In the data rows, 50 means zero.
Here are some points, each followed by its number:
[41, 68, 67, 48, 69, 60, 55, 35, 41, 69, 51, 51, 59, 46, 53, 58, 39, 61, 58, 45, 42, 56, 40, 60, 41, 53, 37, 60, 57, 36, 40, 43, 69, 43, 36, 42, 31, 47, 36, 81, 49, 35, 42, 37, 37, 39, 28, 81] 0
[25, 45, 39, 31, 39, 40, 25, 49, 56, 57, 40, 62, 48, 57, 49, 45, 57, 34, 40, 60, 54, 40, 62, 24, 61, 52, 58, 46, 47, 42, 40, 51, 42, 56, 59, 50, 56, 30, 48, 51, 39, 47, 55, 46, 30, 46, 53, 52] 1
[52, 26, 98, 45, 85, 34, 65, 52, 59, 25, 42, 64, 43, 55, 92, 32, 49, 48, 45, 50, 64, 51, 51, 55, 50, 73, 50, 41, 37, 63, 74, 74, 40, 65, 44, 56, 62, 46, 64, 54, 50, 66, 49, 63, 58, 56, 54, 66] 2
[51, 32, 48, 51, 39, 47, 58, 69, 58, 39, 36, 60, 36, 53, 72, 29, 61, 52, 46, 57, 64, 43, 59, 55, 55, 59, 64, 50, 32, 66, 67, 67, 55, 63, 58, 63, 72, 57, 67, 15, 39, 76, 59, 67, 51, 67, 67, 26] 3
[52, 16, 76, 24, 67, 14, 40, 58, 55, 14, 37, 53, 43, 59, 56, 35, 56, 1, 37, 55, 51, 40, 53, 11, 59, 57, 56, 40, 50, 63, 57, 55, 7, 54, 49, 58, 51, 30, 57, 75, 42, 52, 55, 55, 46, 58, 54, 71] 4
[55, 82, 77, 69, 66, 91, 61, 42, 51, 68, 68, 48, 45, 49, 72, 59, 34, 79, 50, 40, 43, 58, 36, 96, 48, 60, 43, 56, 49, 60, 60, 54, 74, 38, 38, 49, 41, 75, 55, 38, 49, 53, 43, 55, 58, 49, 42, 63] 5
[41, 84, 51, 65, 54, 80, 38, 59, 59, 75, 56, 61, 44, 57, 61, 58, 58, 71, 39, 53, 56, 49, 55, 80, 61, 66, 64, 38, 42, 61, 61, 59, 80, 54, 59, 53, 53, 59, 57, 53, 37, 56, 65, 56, 38, 56, 61, 59] 6
[34, 70, 7, 58, 7, 72, 42, 60, 51, 78, 59, 44, 43, 42, 21, 55, 52, 82, 53, 61, 55, 49, 59, 64, 42, 32, 51, 59, 39, 43, 47, 44, 78, 56, 54, 51, 63, 58, 38, 21, 39, 49, 50, 49, 35, 51, 62, 16] 7
[45, 67, 91, 62, 86, 82, 53, 43, 52, 69, 54, 56, 41, 52, 76, 55, 36, 76, 42, 51, 46, 47, 41, 82, 43, 66, 37, 48, 46, 42, 48, 59, 69, 49, 36, 36, 39, 67, 54, 61, 49, 45, 43, 45, 50, 43, 46, 82] 8
[39, 77, 25, 61, 35, 73, 38, 40, 43, 76, 56, 42, 52, 43, 27, 64, 37, 70, 52, 45, 34, 48, 50, 50, 43, 36, 47, 57, 52, 34, 36, 36, 77, 36, 51, 38, 43, 54, 35, 60, 49, 35, 46, 38, 42, 38, 46, 43] 9
[64, 53, 34, 63, 24, 53, 52, 36, 42, 57, 66, 36, 55, 40, 31, 67, 36, 62, 63, 42, 45, 59, 37, 59, 35, 39, 34, 62, 65, 34, 36, 36, 55, 42, 43, 30, 39, 62, 34, 27, 62, 38, 41, 38, 71, 33, 43, 43] 10
Which point above is nearest to each new point by angle, seen from the average point of the numbered points? Its number follows each.
[57, 40, 31, 38, 41, 34, 54, 49, 43, 46, 47, 44, 67, 44, 30, 50, 47, 33, 55, 48, 46, 40, 46, 28, 40, 33, 36, 52, 61, 32, 35, 39, 42, 38, 51, 34, 48, 37, 32, 53, 52, 30, 41, 38, 50, 31, 46, 41] : 10
[49, 41, 34, 51, 31, 52, 51, 52, 48, 45, 41, 56, 43, 45, 75, 40, 38, 57, 39, 46, 48, 47, 37, 57, 44, 64, 46, 52, 39, 52, 52, 59, 53, 52, 48, 44, 47, 51, 57, 56, 43, 47, 44, 54, 50, 44, 48, 10] : 3
[36, 46, 65, 38, 67, 40, 38, 57, 62, 38, 36, 77, 62, 68, 78, 39, 69, 28, 29, 68, 58, 32, 67, 33, 66, 79, 61, 35, 46, 62, 59, 67, 32, 62, 68, 65, 60, 29, 61, 57, 44, 55, 66, 60, 36, 66, 52, 66] : 4
[35, 11, 70, 22, 47, 14, 45, 67, 58, 26, 40, 50, 37, 50, 51, 26, 63, 21, 63, 58, 61, 53, 57, 23, 59, 44, 68, 46, 32, 62, 68, 46, 24, 61, 60, 65, 65, 32, 62, 64, 37, 70, 58, 69, 45, 71, 65, 57] : 4
[34, 23, 83, 50, 51, 32, 24, 50, 48, 27, 45, 46, 21, 37, 44, 33, 41, 38, 48, 56, 54, 38, 50, 39, 36, 46, 45, 51, 27, 51, 57, 54, 37, 55, 45, 52, 52, 50, 45, 45, 36, 59, 43, 56, 45, 48, 58, 72] : 4
[53, 70, 79, 58, 68, 65, 48, 32, 41, 70, 61, 46, 61, 44, 47, 69, 38, 61, 54, 39, 37, 56, 29, 66, 41, 51, 34, 52, 60, 38, 37, 47, 66, 38, 35, 30, 31, 56, 39, 72, 55, 34, 37, 39, 50, 33, 31, 80] : 0
[62, 68, 69, 58, 60, 59, 65, 38, 41, 62, 58, 52, 64, 50, 66, 60, 49, 53, 70, 52, 45, 68, 46, 60, 31, 56, 54, 48, 57, 53, 33, 61, 65, 60, 47, 44, 50, 65, 62, 75, 70, 37, 52, 36, 61, 50, 47, 68] : 0
[46, 78, 39, 74, 43, 81, 44, 44, 40, 83, 67, 37, 50, 34, 23, 76, 41, 82, 58, 53, 48, 52, 46, 67, 39, 32, 36, 70, 52, 37, 32, 35, 84, 42, 44, 37, 45, 72, 30, 62, 47, 38, 40, 41, 45, 38, 45, 50] : 9
[59, 55, 51, 45, 57, 53, 55, 45, 37, 43, 46, 48, 64, 56, 51, 61, 51, 44, 52, 42, 42, 65, 43, 42, 41, 52, 30, 45, 61, 39, 43, 44, 43, 49, 46, 40, 39, 59, 58, 52, 68, 41, 41, 43, 53, 47, 39, 63] : 10
[54, 47, 49, 48, 57, 56, 84, 52, 53, 42, 52, 37, 50, 47, 67, 30, 39, 65, 57, 37, 50, 62, 32, 71, 48, 50, 45, 51, 40, 66, 65, 52, 53, 47, 32, 58, 41, 49, 57, 13, 52, 61, 43, 56, 63, 52, 46, 29] : 3
[35, 41, 88, 36, 91, 38, 37, 58, 52, 47, 38, 71, 38, 53, 55, 47, 52, 39, 36, 65, 58, 32, 64, 31, 48, 63, 51, 53, 40, 37, 47, 72, 44, 63, 65, 46, 59, 30, 49, 91, 39, 46, 51, 49, 37, 43, 60, 92] : 4
[50, 34, 72, 59, 64, 39, 37, 49, 41, 42, 47, 62, 29, 39, 64, 48, 37, 50, 49, 56, 56, 34, 51, 36, 38, 66, 41, 61, 41, 27, 40, 67, 58, 52, 50, 40, 54, 59, 42, 84, 46, 37, 35, 36, 57, 38, 54, 66] : 4
[46, 17, 28, 30, 30, 18, 33, 59, 47, 21, 40, 38, 37, 45, 36, 33, 53, 17, 41, 51, 59, 41, 55, 20, 58, 33, 57, 40, 36, 63, 61, 41, 15, 51, 53, 64, 55, 30, 53, 39, 40, 62, 57, 60, 46, 64, 61, 37] : 4
[68, 43, 66, 48, 74, 51, 70, 53, 53, 31, 46, 34, 67, 48, 41, 51, 53, 35, 62, 44, 52, 69, 41, 49, 49, 42, 54, 45, 64, 59, 61, 40, 33, 49, 46, 62, 48, 47, 62, 76, 67, 63, 50, 58, 63, 60, 50, 62] : 4
[46, 71, 62, 65, 51, 77, 47, 58, 57, 67, 52, 60, 34, 51, 59, 53, 50, 90, 56, 58, 62, 48, 58, 77, 49, 53, 49, 55, 36, 51, 61, 63, 86, 60, 57, 58, 65, 67, 56, 54, 38, 64, 48, 59, 44, 53, 61, 53] : 6
[60, 49, 62, 57, 67, 57, 68, 64, 56, 37, 51, 47, 51, 54, 59, 45, 55, 48, 45, 52, 55, 54, 46, 66, 57, 46, 61, 39, 51, 72, 73, 53, 46, 60, 49, 68, 62, 59, 65, 37, 52, 75, 59, 67, 64, 67, 58, 53] : 3
[47, 59, 70, 49, 72, 62, 70, 62, 66, 50, 49, 55, 51, 61, 75, 32, 55, 68, 52, 59, 66, 51, 44, 74, 58, 62, 55, 48, 43, 66, 72, 63, 57, 62, 48, 58, 53, 55, 67, 56, 51, 65, 51, 70, 53, 66, 53, 64] : 2
[52, 39, 45, 34, 52, 33, 51, 40, 42, 43, 46, 43, 67, 46, 34, 51, 45, 24, 42, 37, 36, 48, 41, 27, 46, 43, 43, 41, 65, 44, 36, 37, 24, 38, 36, 48, 33, 34, 45, 60, 63, 40, 40, 45, 48, 41, 31, 56] : 4
[61, 45, 53, 54, 61, 61, 51, 40, 28, 43, 43, 58, 58, 59, 47, 64, 41, 58, 36, 35, 41, 57, 47, 52, 55, 63, 29, 62, 55, 34, 20, 43, 46, 50, 44, 39, 25, 50, 53, 43, 54, 51, 34, 49, 47, 55, 56, 56] : 10
